rotation steps, each row followed by its count of steps:
The counts run from 0 to 341.
[100 135  83 110 105 104 113 176 127 153 177 123 150  92 147 149 133 147
 138 115  82 119  93 113 123 124 150 147 147 153 100 169] => 103
[ 83 133  97 125 109  97  99 128  84 148 152 130 101  98 141 166 150 141
 145 143  98 132 140 127 100 114 187 146 152 153 103 152] => 267
[ 81 183  96  88 134 150 107  93 139 165 133 126 137 112 125 114 176 118
 120 150 144 121 156 108 102 154 165 155 103 121 103 125] => 38
[109 118  76 128 119  86  89 158 105 155 172 139 119  79 143 160 130 145
 141 128  78 123 121 128 128 126 162 139 154 155 109 171] => 104
[ 71 169  59 110 138 125 139 182 151 141 126 118 120 122 138 136 143  99
 146 142 116  99 116 121  88 134 160 134 128 154  93 108] => 304
[101 139  84 118 140  83 134 144  67 159 108 143 110  74  79 123 139 119
 129 156 106 149 142 166 129  85 126 133 155 162 112 129] => 135
[100 162  56 124 121 119 141 187 151 158 159 140 166  96 115 120 128 128
 133 157  96 102  99 147 152 135 124 135 134 145 109 147] => 178
[103 137 111 118 119 103 143 163  57 147  89 110 119 106 114 114 146 101
 117 103  88 148 119 126  90 100 156 139 178 158 106 127] => 138
[ 94 141  77 110 145 120  95 178 148 150 140 135 114  88 155 160 159 100
 150 122 114 106 119 113  98 174 165 130 110 132  92 113] => 149
[ 99 154  75 111 139 140 126 178 170 154 135 112 145 102 155 153 124 106
 130  96  99 109 102 105  88 156 162 140 113 129  88 134] => 228
[ 97 146  87 146 139 129 148 194 150 161 122 163 166 104  92 125 148 109
 134 133  96 101 118 165 154 158 139 131 170 132 115 138] => 18
[ 77 187 118 124 104 141 173 143 119 159 107 146 163 118  84  95 168  90
 100 146 118 122 124 147 106 131 132 140 155 127 124 118] => 11
[ 70 143 113 102 112 111 105 103 107 152 154 132 116  98 139 167 169 143
 145 137 122 133 152 117  83 119 188 161 136 141 100 150] => 31
[121 184  84 135 105 139 127 121  68 159 118 130 137 111 113  80 141  82
  65 137  98 131 139 135 115 151 150 125 138 126 139 115] => 169
[106 156 105  80 105 110 141 139  83 163 125 104 148  83 106  98 128 130
 108 130  95 161  92 115 102  78 112 148 139 152  96 144] => 213
[105 201  63 131 111 140 150 125 111 164 127 133 151 115 107  83 128  94
  80 159 111 117 139 148 125 139 130 131 121 129 133 115] => 170
[112 132  82 128 119 116 115 115 112 167 140 122 135  90 136 165 108 152
 114 109  87 139 175 136 114 112 189 168 144 135 104 163] => 29
[112 127  93 143 161 126 129 192 133 153  84 134 123 101 129 141 138  77
 129  88  95 113 142 136 105 168 175 131 159 132 102 113] => 226
[102 132  78 119 146 113 125 169 187 166 135 159 143  79 127 181 138 122
 146 114 124 116 144 143 107 157 141 137 102 125  88 130] => 231
[ 76 142 102 123 141 104 132 171  86 137  86 131 101 111 117 141 166  94
 148 128 113 119 138 136  81 122 174 126 168 151 108 106] => 62
[124 131  94 118 119  97 121 100 124 177 151 166 133  57 112 172 138 128
 110 129 127 151 174 156  99 124 138 145  92 118 104 131] => 238
[ 96 131 117  90 124  77 132 155  78 157 127 134 119  71  94 120 163 128
 142 154 110 150  92 135 113  97 114 133 152 161 100 138] => 54
[ 95 169 100 129 106 108 123 122  59 161 127 150 121 101 108  93 178  91
  98 171 124 133 138 140 106 137 143 119 136 133 134 107] => 9
[ 89 110 120 138 131 102 116 132  94 158 124 153 128  94 117 169 150 128
 138 110  94 138 173 144 109 120 187 157 175 145 111 154] => 188
[ 66 153 113 100 120 100 147 149  81 145 106 120 118 107  96 120 172 111
 139 148 122 141 109 134  85  90 140 136 160 158 104 125] => 217
[ 90 180  92  86 135 162 100  96 144 167 136 115 145 112 148 113 161 110
 108 131 127 127 140  90  99 158 175 155 105 112 104 136] => 118
[ 86 163  86 124 143 144 164 166 145 147  83 113 144 125 123 138 122  99
 122  95 102 114 138 132  73 122 177 149 160 140  96 114] => 64
[115 143 148 123  96 109 125 105  56 168 110 159 130  86  98 115 181  93
  85 122 114 157 144 148  86 132 138 125 141 114 132 121] => 85
[102 144 103 114 132 104 168 152  94 160  88 128 145  90  78 123 126 127
 121 113  99 156 131 164 110  79 129 148 166 148 104 141] => 56
[ 85 169  75 108 123 123 137 162  93 136 109  91 109 123 144 112 135  96
 118 125  93 116 108 107  81 119 170 133 145 160 101 117] => 221
[141 158  69 103 166 146  94 125 122 180 123 133 147  79 112  80 132 105
  94 138 106 133 141 122 159 160 129 133 101 115 117 129] => 44
